A hidden rule labels the rows of this table. It goes by one to three of the table's principal directions, not those with the most spread.
[-0.18 1.04 -0.55 0.55 -0.74 2.17 1.38 -1.40 1.50 -0.60 0.32 -2.76 -0.56 -0.57 0.38 0.00 -0.60 0.33 1.78 -0.12 -0.35 1.63 0.92 0.38 -1.83 -2.02 -3.24 1.08 0.39 0.75 0.47 0.00] 3
[-1.12 0.12 0.52 -0.36 -0.82 -0.23 -1.78 0.67 -0.93 -0.97 -0.51 1.70 0.96 -1.41 1.34 -0.52 2.15 -0.68 0.81 0.02 0.23 -2.11 -0.33 -0.59 1.36 2.08 1.07 -1.93 0.65 -1.29 -0.50 0.26] 3
[-0.91 0.02 -0.16 0.42 -0.84 0.49 -0.68 0.09 -0.31 -1.01 -0.42 -0.05 0.65 -1.26 1.07 -0.04 1.18 -0.75 1.76 0.68 0.70 -0.69 0.10 -0.84 -0.41 1.28 0.04 -1.61 0.65 -0.61 -0.10 0.78] 3
[-0.08 -1.22 2.78 -0.50 -0.73 -1.72 -2.05 2.84 0.43 4.97 -2.18 2.55 -0.13 4.10 -1.31 -1.45 -0.99 0.03 -0.30 -0.26 -0.58 -1.49 0.21 1.79 4.52 0.67 3.35 -0.03 -0.12 -0.34 1.09 0.68] 4
[-0.91 0.82 0.57 -0.58 -0.26 -0.48 -1.48 0.08 -0.52 -0.46 -0.45 0.80 0.57 -0.08 0.96 -0.73 1.74 -0.60 1.28 -0.16 -0.23 -2.21 0.07 -0.56 1.05 2.09 0.51 -1.99 0.97 -0.80 -0.76 -1.17] 4
[1.51 -1.51 -0.87 1.49 2.97 -2.38 2.50 1.06 0.41 3.15 3.16 -1.57 -1.91 3.15 -1.01 0.44 -1.45 -0.70 1.60 -1.29 -1.22 0.13 -1.37 2.73 -2.90 -1.82 -1.09 -0.67 -1.48 0.75 0.79 -1.36] 0
[-0.58 1.69 0.53 -1.01 -1.53 1.28 -1.45 0.80 1.18 -1.33 -1.29 -1.35 0.30 -0.89 1.98 0.07 1.55 -0.23 1.97 -0.02 -0.22 -0.45 1.60 -0.20 1.19 -0.02 -1.26 0.57 1.01 -0.13 0.02 0.55] 4
[0.06 1.55 -0.81 0.23 3.04 -2.31 -1.58 1.66 -2.20 -0.64 1.17 1.80 -0.47 0.62 0.47 1.21 1.18 -0.75 -4.68 -1.01 0.05 -3.27 -1.03 -1.63 1.66 1.38 1.68 -0.94 -1.49 1.04 -0.24 -0.34] 3
[-0.14 0.65 0.63 -0.80 -1.48 1.32 -1.61 -0.23 -0.01 0.66 -2.71 0.40 0.77 -0.60 0.66 -0.19 -0.22 0.61 3.04 -0.19 0.79 1.02 2.68 -0.62 1.25 0.91 -0.01 -0.44 1.50 -0.15 -0.70 1.68] 0
[-1.11 0.29 0.21 0.54 0.83 -1.26 -0.79 1.16 -1.38 -0.37 0.61 1.64 0.44 0.15 -0.13 -0.38 1.39 -1.17 -1.61 0.29 0.25 -2.93 -1.61 -0.94 1.11 2.17 1.94 -1.55 -0.16 -0.64 0.01 -0.66] 0
[2.02 -0.22 -1.06 0.59 4.66 -3.11 0.36 1.59 -1.45 1.94 2.34 0.60 -1.95 2.79 -0.84 1.68 -1.37 -0.15 -2.99 -1.74 -0.42 -0.72 -0.29 0.53 -0.37 -0.90 0.29 -0.86 -2.66 1.85 0.27 0.47] 0
[0.16 0.13 -0.34 0.23 -0.02 0.64 0.98 -1.29 0.42 0.08 -0.29 -0.91 0.28 -0.43 -0.66 0.07 -1.46 0.52 0.95 -0.16 0.46 2.35 1.41 -0.24 -1.01 -0.24 -0.87 0.72 0.86 0.74 -0.01 1.38] 0
[-1.23 1.84 0.64 -1.82 -1.75 0.56 -3.16 0.74 -0.35 -3.62 -2.19 0.58 1.51 -2.12 2.41 0.22 3.24 -0.70 0.38 1.22 0.78 -2.23 1.02 -2.56 2.28 2.88 1.26 -0.98 1.39 -1.08 -1.16 0.06] 3
[-0.96 1.32 -0.09 0.95 -0.36 0.20 0.03 1.49 1.25 -0.77 0.12 -1.71 -0.23 0.80 0.16 0.53 0.29 -0.95 -3.33 1.13 -0.01 -0.99 -0.98 -0.78 0.90 -0.78 0.38 2.30 -0.46 1.23 1.75 0.26] 0
[0.14 0.80 -0.29 -0.17 0.43 0.16 0.01 -0.73 0.26 0.19 -0.36 -0.76 0.13 0.17 -0.03 -0.04 -0.53 0.17 0.56 -0.37 0.04 0.65 1.21 -0.37 -0.18 0.35 -0.70 -0.36 0.68 0.78 0.04 0.41] 4
[0.35 -0.61 -0.15 -0.22 -0.12 -0.28 0.55 0.12 0.41 -1.04 0.92 -0.32 -0.33 -0.25 0.14 0.36 0.38 0.03 -1.48 0.44 -0.43 0.05 -1.19 0.42 -0.50 -1.04 -0.05 1.01 -0.82 -0.23 0.14 -0.82] 4
[1.10 0.79 -0.88 1.14 3.87 -2.81 0.30 2.34 -1.13 1.56 2.50 0.12 -2.04 2.98 -0.40 1.70 -0.45 -0.62 -3.30 -1.64 -0.80 -2.04 -1.35 0.43 0.01 -1.28 0.42 0.75 -2.44 1.65 0.22 -1.13] 2
[1.66 -0.17 -1.06 0.60 1.78 0.74 2.05 -1.03 0.19 1.76 1.30 -1.28 -1.57 0.78 -0.96 0.48 -2.29 1.05 0.60 -1.49 -0.51 2.22 0.77 1.45 -2.10 -2.85 -2.77 0.55 -1.22 1.25 0.33 0.27] 0
[0.70 0.14 -0.21 0.33 0.46 -0.43 0.49 1.56 0.61 0.07 1.00 -1.16 -1.09 0.59 0.67 1.38 -0.12 -0.03 0.22 -0.71 -0.50 0.56 -0.04 1.05 -0.54 -2.21 -0.85 2.38 -0.93 0.48 0.05 0.23] 1
[-0.51 0.25 0.37 0.29 -0.47 0.78 -0.03 0.48 0.08 -0.38 -0.27 0.22 -0.02 -0.21 -0.37 -0.12 -0.05 -0.07 -1.53 0.56 0.29 -0.23 -0.33 -0.36 0.87 -0.39 0.23 0.86 -0.43 -0.02 0.62 0.72] 0
[0.76 -1.62 -0.22 0.50 1.17 -1.69 0.43 -0.40 -0.80 2.09 0.70 1.17 -0.30 1.27 -0.87 -0.05 -1.08 0.20 0.32 -0.68 -0.13 0.36 -0.47 0.80 -0.80 0.28 0.90 -1.38 -0.39 0.13 -0.28 -0.23] 0
[-0.84 -0.78 1.20 -0.18 -2.53 0.84 -0.53 0.48 1.12 -0.06 -1.51 -0.25 0.69 -0.07 0.26 -0.65 0.44 -0.29 1.92 1.46 0.34 0.28 0.14 0.18 0.67 0.35 0.78 0.40 0.93 -1.04 0.31 0.48] 0
[0.32 -1.28 1.39 0.61 0.68 -2.12 -0.40 2.41 0.13 4.26 -0.43 1.75 -0.58 3.66 -1.86 -0.42 -1.80 -0.04 -2.31 -0.41 -0.40 -0.55 -0.71 1.52 2.62 -0.40 2.82 1.13 -0.96 0.62 1.37 0.84] 0
[1.44 -1.11 -0.01 0.49 0.97 0.29 1.03 -0.17 0.17 2.79 0.40 -0.20 -1.36 1.28 -0.78 0.26 -2.30 0.98 1.95 -1.39 -0.26 2.23 1.37 1.91 -0.97 -2.36 -1.80 -0.07 -1.02 0.71 0.32 1.67] 3
[-0.27 0.90 -0.43 0.17 -0.74 2.05 0.35 -0.32 0.31 -1.41 -0.41 -1.07 -0.03 -1.30 0.25 0.25 0.15 0.12 -0.20 0.68 0.51 0.48 0.27 -0.75 -0.45 -0.89 -1.21 0.90 -0.14 0.08 0.25 0.38] 0
[-0.37 0.59 0.27 -0.24 -0.59 0.91 -0.14 -1.04 0.76 0.13 -0.01 -0.88 -0.19 -0.09 0.77 -0.85 0.43 0.14 1.94 -0.58 -0.77 -0.17 0.71 0.67 -0.21 -0.29 -1.99 -1.12 0.62 -0.01 0.13 -0.51] 4
[2.15 -3.08 1.01 -0.55 -0.57 -0.43 0.75 1.21 0.80 3.45 -0.80 0.64 -0.94 2.10 -1.39 0.26 -2.38 1.21 1.65 -0.04 -0.19 2.69 0.39 2.76 0.03 -2.56 0.87 1.67 -1.24 -0.54 0.17 0.85] 4
[-0.40 -0.21 -0.42 0.63 -0.21 -0.04 0.59 -0.88 -0.09 -0.16 0.27 0.20 0.38 -0.41 -0.56 -0.12 -0.44 0.14 -1.87 0.26 0.11 0.36 -0.90 -0.40 -0.33 0.05 0.55 0.68 0.13 0.36 0.28 -0.24] 5
[-0.75 -1.14 0.11 0.44 -1.88 0.69 0.32 -0.98 0.92 0.10 -0.55 -0.42 0.77 -0.67 0.10 -0.83 0.00 -0.14 0.81 1.06 0.13 0.71 -0.50 0.24 -0.60 0.22 0.13 -0.53 0.80 -0.38 0.75 0.33] 0
[0.08 0.48 -0.23 -0.20 0.82 -0.19 0.04 -0.53 -0.69 -0.27 0.65 0.36 -0.13 -0.26 0.15 -0.18 0.48 0.04 0.64 -0.77 -0.31 -0.68 -0.03 0.00 -0.37 0.46 -0.61 -0.97 0.08 -0.27 -0.75 -1.03] 4
[-1.73 1.00 -0.73 -0.70 -2.76 2.66 0.02 -3.28 0.12 -4.85 -0.95 -0.68 2.28 -4.74 1.18 -0.83 1.99 0.06 0.49 1.73 0.88 0.55 -0.06 -2.48 -1.22 2.02 -0.78 -0.51 2.30 -1.20 -0.95 -0.77] 4
[-0.80 2.01 0.61 -0.75 -0.57 0.32 -1.66 0.12 0.33 -0.30 -1.87 0.08 0.71 0.44 0.14 -0.40 0.33 0.04 -1.82 0.26 0.14 -0.91 1.12 -1.49 2.56 1.34 0.90 0.57 1.02 0.82 0.24 0.17] 4
[-0.32 -0.52 -0.04 0.72 -0.31 -0.07 0.28 0.10 0.08 0.29 0.32 -0.21 -0.05 -0.02 0.20 0.07 0.00 -0.29 1.10 0.08 0.11 0.16 -0.26 0.30 -0.72 -0.12 -0.12 -0.21 0.10 -0.15 0.09 0.33] 0
[-0.17 0.54 0.67 -0.73 -0.37 0.63 -0.65 0.50 -0.30 -1.17 -0.41 0.90 0.02 -0.66 0.03 0.02 0.52 0.32 -1.55 0.19 0.09 -0.48 0.05 -0.44 1.48 -0.21 0.26 0.97 -0.48 -0.46 -0.24 0.27] 2
[0.45 0.02 -0.01 -0.53 -0.07 0.39 0.16 -0.12 -0.10 -0.87 0.00 0.33 -0.21 -0.42 -0.32 0.35 -0.15 0.59 -2.03 0.24 -0.03 0.35 -0.38 -0.20 0.38 -0.91 0.13 1.39 -0.76 -0.04 -0.19 -0.37] 4
[-0.60 0.17 1.32 -0.16 -0.56 -0.08 -1.49 2.08 -0.31 0.78 -1.56 1.57 0.27 0.94 -0.62 -0.24 0.01 -0.28 -2.03 0.75 0.63 -1.21 0.04 -0.59 3.06 0.72 2.31 0.72 -0.39 -0.21 0.69 1.43] 0
[0.64 -1.07 -0.45 0.66 0.58 0.29 1.34 -1.15 -0.37 1.07 0.90 -0.05 -0.58 0.00 -0.59 -0.10 -1.05 0.45 2.19 -0.68 -0.06 1.25 0.09 0.97 -2.05 -0.87 -1.32 -0.90 -0.27 -0.22 -0.47 -0.19] 0
[0.81 -0.61 0.44 0.05 1.12 -0.83 0.23 0.22 -0.46 2.04 -0.24 0.86 -0.50 1.80 -1.47 0.04 -1.73 0.48 -0.25 -0.44 0.18 0.76 0.66 0.36 0.47 -0.13 0.78 0.04 -0.47 0.46 -0.08 0.62] 0
[0.25 -0.45 1.13 -0.42 0.02 -0.98 -0.27 0.88 0.46 2.66 -0.84 0.90 0.12 2.04 -1.29 -0.92 -1.11 0.30 -0.63 -0.40 -0.50 0.03 0.16 1.10 1.94 0.20 1.56 0.78 0.26 0.16 0.61 0.00] 4
[0.77 -0.78 -0.54 0.13 0.05 -0.35 1.10 0.27 0.86 -0.30 -0.01 -1.31 0.11 0.20 -0.68 0.87 -1.18 0.02 -0.83 1.01 0.55 2.03 0.09 -0.12 -1.05 -0.71 0.59 1.78 -0.16 0.66 0.57 0.96] 0
[-0.61 -0.28 0.27 -0.85 -2.29 0.59 -0.67 -1.15 1.00 -0.75 -1.49 -0.41 1.50 -1.52 1.02 -0.72 0.71 0.15 2.13 0.52 0.09 1.03 0.88 -0.12 0.09 1.20 0.17 -0.31 2.05 -0.57 -0.22 0.34] 4
[1.84 -2.11 -0.27 -0.40 1.41 -2.74 0.64 0.03 -0.15 1.75 0.20 0.66 -0.14 2.06 -1.54 0.78 -1.96 0.51 -1.68 0.15 0.06 1.68 -0.33 0.53 -0.57 0.02 2.39 0.61 -0.61 0.71 -0.23 -0.24] 4
[-1.21 0.45 0.34 -0.22 -2.17 2.54 -0.06 -0.90 0.46 -2.32 -1.05 -0.40 0.82 -2.13 0.25 -0.72 0.89 -0.05 0.03 1.66 0.70 0.05 -0.10 -1.14 0.17 0.25 -0.56 0.17 0.57 -0.95 0.19 0.28] 0
[0.56 -0.65 -0.38 0.76 1.54 -0.80 1.58 -0.10 -0.18 1.57 1.43 -0.07 -0.63 1.24 -1.44 -0.25 -1.24 0.01 -0.68 -0.55 -0.41 0.27 -0.95 0.97 -1.01 -0.68 -0.12 0.07 -0.71 0.38 0.46 -0.68] 0
[-0.38 0.70 0.01 -0.61 0.27 -0.61 -0.79 -0.22 -0.23 -1.48 0.32 0.05 0.21 -0.19 0.77 -0.09 1.42 -0.47 -0.64 0.21 -0.30 -1.60 -0.42 -0.77 0.30 1.18 0.17 -1.12 0.19 -0.23 -0.46 -1.29] 1
[-0.10 -0.48 0.34 -0.13 -1.72 1.02 0.56 -0.54 1.62 0.34 -1.15 -1.51 0.50 -0.12 -0.14 -0.34 -0.88 0.26 1.88 0.76 0.21 2.13 1.06 0.46 -0.48 -0.55 -0.48 1.10 1.12 0.12 0.58 1.02] 0
[-0.07 -0.43 0.33 0.05 -0.90 0.83 0.70 -0.44 0.82 0.56 -0.17 -0.72 0.10 -0.29 -0.07 -0.52 -0.48 0.25 2.40 -0.19 -0.17 1.30 0.65 0.98 -0.64 -0.64 -1.09 0.33 0.69 -0.34 0.18 0.55] 5
[1.34 -0.07 0.47 0.05 1.85 -0.48 0.18 1.29 -0.23 2.34 0.54 0.05 -1.82 2.44 -0.67 0.52 -1.30 0.39 0.97 -1.28 -0.49 0.08 0.96 1.40 0.26 -1.76 -1.05 -0.08 -1.55 0.54 -0.01 0.42] 0
[-0.63 0.09 -0.22 0.17 0.22 -0.75 -0.31 0.07 -0.69 -1.25 0.81 0.68 0.27 -0.59 0.46 0.02 1.32 -0.59 -1.25 0.24 -0.11 -1.63 -1.42 -0.61 -0.01 0.96 0.79 -0.60 -0.13 -0.49 -0.36 -1.21] 2
[-1.08 0.00 -0.03 0.05 -1.72 1.01 0.53 -1.61 0.67 -1.87 -0.27 -0.13 1.08 -1.62 -0.43 -0.68 0.12 0.24 -2.98 1.31 0.13 0.62 -1.09 -0.93 0.20 0.16 0.48 1.48 0.64 -0.01 0.60 -0.26] 1
[-0.30 2.46 -1.19 0.33 1.53 -0.89 -0.75 1.63 0.34 -0.81 0.79 -1.62 -0.27 0.40 1.40 0.96 1.26 -1.08 -2.65 -0.62 -0.49 -2.09 -0.34 -0.85 0.69 0.17 -0.31 0.56 -0.28 1.68 1.06 -0.33] 1
[0.74 -0.53 -1.24 0.16 0.30 -0.61 1.19 0.01 0.63 -1.27 1.44 -1.55 -0.18 -0.79 0.69 1.10 0.28 -0.19 -0.42 0.09 -0.32 0.94 -0.99 0.46 -2.08 -1.19 -0.56 1.34 -0.41 0.26 0.06 -0.69] 1
[-0.27 -1.54 0.55 0.26 -1.21 -0.06 0.47 -0.84 0.04 0.54 -0.66 0.93 0.64 0.03 -1.16 -0.51 -0.97 0.38 -0.18 0.91 0.51 1.26 -0.43 -0.02 -0.11 0.37 1.46 0.51 0.47 -0.50 -0.09 0.32] 0
[0.43 -0.01 -0.19 0.21 1.00 -0.90 0.02 1.22 -0.06 0.31 0.43 -0.04 -0.47 1.04 -0.37 0.62 -0.29 -0.29 -2.27 0.22 0.02 -0.51 -0.62 -0.11 0.44 -0.40 0.86 0.65 -1.04 0.62 0.64 0.15] 0
[0.94 -0.23 0.12 0.34 2.21 -1.83 0.05 0.68 -0.94 2.28 1.10 1.19 -1.32 2.65 -1.03 0.29 -0.92 0.23 -1.70 -1.23 -0.77 -1.13 -0.77 0.82 0.49 -0.63 0.65 -0.22 -1.46 0.63 -0.24 -1.38] 4
[-1.11 0.79 0.86 -0.08 -1.39 0.78 -0.64 0.40 1.00 0.83 -1.13 -0.42 0.58 0.34 0.24 -1.25 0.51 -0.37 1.02 0.15 -0.33 -0.83 0.33 0.33 1.45 0.63 0.02 -0.05 1.19 -0.19 0.84 -0.06] 2
[1.09 0.33 -0.88 0.48 2.93 -1.42 0.17 -0.05 -1.22 1.80 1.38 0.23 -1.29 1.82 -0.22 0.50 -0.58 -0.04 0.45 -1.63 -0.51 -1.01 0.13 0.41 -1.01 -0.09 -0.84 -2.14 -1.05 0.89 -0.53 -1.10] 3
[1.54 -0.13 0.32 0.10 1.42 0.08 0.53 0.01 -0.03 3.92 -0.81 0.09 -0.98 2.09 -1.44 0.08 -3.10 1.24 2.48 -1.96 0.01 2.55 2.81 1.45 0.15 -1.35 -1.09 0.31 -0.05 1.21 0.00 2.07] 0
[-1.50 0.24 -0.38 -0.44 -1.73 1.49 -0.97 -2.67 -1.10 -3.35 -0.99 1.13 1.77 -3.38 0.86 -0.80 1.82 -0.07 -0.15 1.46 1.04 -0.76 -0.31 -2.52 -0.35 2.70 0.34 -2.55 1.32 -1.20 -1.06 -0.45] 0
[-0.75 1.47 1.53 -0.95 -1.29 1.60 -2.12 0.17 0.24 1.06 -2.32 0.72 0.29 -0.03 0.83 -1.12 0.33 0.48 2.59 -0.92 -0.05 -0.42 2.74 0.08 2.75 0.66 -1.02 -1.13 1.17 -0.17 -0.02 1.75] 0
[0.88 -0.80 -1.55 0.43 0.28 0.55 2.11 -2.77 -0.17 -2.35 1.41 -0.93 -0.40 -1.39 -0.67 1.23 -1.14 0.97 -2.28 0.73 0.32 2.49 -0.97 -0.85 -3.18 -1.80 -1.06 1.67 -0.90 0.59 -0.83 -1.08] 4
[-0.84 0.10 0.21 0.48 -0.84 0.39 0.18 -0.20 0.25 0.16 -0.36 0.18 0.55 -0.20 -0.49 -0.60 -0.13 -0.11 -1.07 0.44 0.11 -0.11 -0.63 -0.24 0.55 0.31 0.69 0.77 0.51 -0.01 0.54 -0.08] 0
[0.98 -0.46 -1.04 0.94 2.11 -1.30 1.44 0.61 -0.05 -0.03 2.41 -1.03 -1.53 1.48 -0.51 1.20 -0.51 -0.39 -2.66 0.05 -0.54 -0.43 -1.84 0.47 -1.69 -1.82 -0.42 0.71 -2.15 0.95 0.56 -1.26] 0
Which label does each new row get?
[0.09 -1.26 -0.21 0.66 -0.13 0.01 1.06 -1.21 -0.31 0.51 0.60 0.20 0.18 -0.88 -0.22 -0.09 -0.82 0.31 2.99 -0.61 0.28 1.86 0.57 0.72 -1.87 -0.04 -0.83 -0.73 0.66 -0.44 -0.61 1.06] -> 3
[0.67 0.36 -0.49 0.08 1.64 -0.93 0.20 0.95 -0.32 -0.29 1.20 -0.10 -0.96 1.03 -0.27 0.80 0.06 -0.21 -3.10 -0.05 -0.39 -1.13 -1.15 -0.11 0.14 -0.88 0.23 0.61 -1.65 0.66 0.35 -0.96] -> 3
[-0.22 0.45 0.24 -0.45 -1.12 1.28 -0.04 -0.24 0.75 -0.80 -0.40 -0.59 0.02 -0.76 0.44 -0.26 0.39 0.30 -0.14 0.26 -0.26 0.22 0.11 0.16 0.35 -0.86 -0.88 0.94 0.08 -0.20 0.25 -0.17] -> 4
[1.16 -0.55 0.33 -0.54 1.65 -2.27 -0.98 2.53 -0.78 1.41 0.08 1.27 -0.73 2.21 -0.33 0.84 0.07 -0.33 -1.61 -0.19 -0.13 -1.55 -0.64 0.35 1.43 0.23 2.24 -0.01 -1.43 0.03 -0.15 -0.54] -> 3
[-1.27 -0.05 0.77 -0.92 -2.99 1.28 -1.44 0.67 0.55 -1.88 -2.33 0.40 2.06 -2.54 1.11 -0.56 1.59 -0.41 1.20 1.62 1.08 0.12 0.61 -1.04 1.59 1.89 1.56 0.33 1.76 -1.39 0.15 1.76] -> 3
[-1.35 3.04 0.40 -0.10 0.23 -0.70 -2.33 2.23 0.07 -1.07 -0.37 -0.39 -0.06 0.82 1.83 0.51 2.32 -1.21 -1.66 -0.40 -0.48 -3.56 0.01 -1.28 2.63 1.11 0.56 0.60 0.30 0.70 0.15 -0.86] -> 4
[-0.38 1.31 0.47 0.02 0.09 0.01 -0.78 0.55 0.47 0.47 -0.91 -0.36 -0.16 1.30 -0.28 0.07 -0.51 -0.02 -1.76 0.10 0.04 -0.37 0.77 -0.74 1.65 0.04 0.38 0.97 0.09 1.17 0.62 0.56] -> 3
[-0.54 0.32 0.39 -0.04 -0.99 -0.26 -0.75 1.58 0.76 -0.89 -0.25 -0.38 0.06 0.17 0.78 0.50 1.03 -0.55 -1.74 0.80 -0.16 -0.99 -0.89 -0.20 1.19 -0.40 0.99 1.76 -0.30 0.00 0.57 -0.15] -> 2
[0.45 -0.78 -0.86 0.94 0.85 -1.18 1.15 0.96 0.56 0.49 1.55 -1.18 -0.61 0.99 -0.09 0.65 -0.13 -0.70 -1.25 0.28 -0.44 -0.27 -1.76 0.80 -1.36 -1.05 0.27 0.68 -0.99 0.52 0.96 -0.84] -> 0
[0.24 -0.62 -0.44 1.20 -0.06 0.43 1.97 -0.40 1.18 0.64 0.72 -1.69 -0.64 1.05 -1.34 0.27 -1.74 0.12 -1.64 0.86 -0.03 1.60 -0.90 0.46 -1.42 -1.98 -0.45 2.07 -0.71 1.00 1.24 -0.08] -> 0
[-0.49 0.46 0.76 -0.06 -0.42 -0.51 -0.83 1.32 -0.01 0.04 -0.44 0.73 0.11 0.45 0.06 0.22 0.33 -0.14 -1.30 -0.06 -0.03 -0.71 -0.21 -0.16 1.74 0.10 1.29 1.63 0.03 -0.03 0.03 0.28] -> 1
[-0.30 0.30 0.85 -0.79 -0.74 0.57 -1.23 -1.03 -0.70 1.03 -1.98 1.77 0.96 -0.46 -0.37 -0.96 -0.54 0.87 1.35 -0.68 0.45 0.63 1.87 -0.47 1.66 1.55 0.61 -0.91 1.42 -0.29 -0.80 1.06] -> 1
[0.35 0.30 0.18 -0.15 0.90 -0.22 0.00 0.32 -0.44 1.26 0.41 0.06 -0.56 0.70 0.26 -0.33 0.30 -0.08 3.45 -1.30 -0.51 -0.71 0.66 1.02 -0.46 0.22 -1.09 -1.49 0.26 -0.58 -0.81 -0.92] -> 4
[-0.81 1.43 -0.18 -0.14 -0.44 1.23 -1.26 0.05 -0.81 -1.76 -0.56 0.20 0.24 -1.51 1.41 0.16 1.71 -0.37 0.96 0.08 0.48 -1.56 0.46 -1.34 0.37 0.90 -0.72 -1.23 0.29 -0.53 -0.72 -0.09] -> 0
[0.62 -0.69 -0.08 0.26 -0.32 1.75 1.72 -0.98 1.18 0.90 0.06 -1.30 -0.66 0.44 -1.40 -0.62 -1.76 0.66 -0.56 0.67 -0.14 1.77 -0.01 0.93 -0.92 -2.12 -1.56 0.70 -0.81 0.43 1.34 0.38] -> 0
[0.02 0.14 0.71 0.11 -0.39 -0.04 -0.26 1.21 0.67 0.97 -0.33 -0.24 -0.53 1.13 0.00 0.22 -0.36 0.05 -0.03 -0.21 -0.30 0.09 0.26 0.70 0.98 -1.08 0.07 1.52 -0.29 0.27 0.41 0.42] -> 2
[-1.73 0.78 -0.54 0.31 -1.56 0.87 -0.40 -1.10 0.56 -1.61 -0.35 -1.42 1.62 -2.45 1.99 -0.88 2.00 -1.15 4.28 0.24 0.28 -0.48 0.68 -0.69 -1.30 2.42 -1.17 -2.47 2.63 -0.66 -0.04 0.35] -> 3
[1.45 -1.13 -0.08 -0.10 1.33 -1.29 0.62 0.51 -0.41 0.90 0.65 0.67 -0.90 1.40 -1.17 0.98 -1.47 0.63 -2.07 -0.18 -0.03 1.03 -0.39 0.51 -0.16 -1.31 0.93 1.36 -1.50 0.50 -0.20 0.07] -> 4
[-0.63 0.96 0.29 -0.15 1.02 -1.23 -1.41 0.69 -1.08 1.02 -0.17 1.18 0.42 0.63 0.56 -0.73 1.23 -0.78 1.58 -1.07 -0.22 -2.52 0.31 -0.25 1.18 2.51 0.74 -2.70 0.90 -0.36 -0.53 -0.73] -> 2
[0.05 -0.43 0.22 -0.10 -0.78 0.36 0.30 0.29 0.69 -0.91 0.20 -0.63 -0.15 -0.50 0.38 0.40 0.17 0.03 0.33 0.43 -0.03 0.77 -0.05 0.37 -0.36 -1.00 -0.47 1.15 -0.22 -0.27 0.10 0.54] -> 0
[-0.79 -0.10 -1.06 0.59 -0.83 0.20 0.83 -1.75 0.10 -2.62 0.89 -0.56 0.77 -1.97 0.37 0.33 0.62 -0.12 -2.23 0.95 0.19 0.45 -1.53 -1.20 -1.54 0.19 0.09 0.90 0.37 0.15 -0.12 -0.89] -> 1
[0.27 -0.78 0.42 -0.15 0.04 -0.61 0.03 -0.32 -0.23 1.19 -0.07 0.73 0.02 0.58 -0.34 -0.42 -0.40 0.27 1.55 -0.52 -0.23 0.30 0.22 0.75 -0.11 0.32 0.27 -0.69 0.35 -0.44 -0.56 -0.36] -> 4
[0.49 1.48 0.09 -0.97 1.04 -0.45 -1.05 1.92 -0.23 -1.51 -0.04 0.36 -0.49 0.26 0.18 1.16 0.55 0.06 -4.76 0.09 -0.05 -1.18 -0.19 -0.95 2.33 -0.68 0.95 2.31 -1.48 0.75 0.31 0.30] -> 4
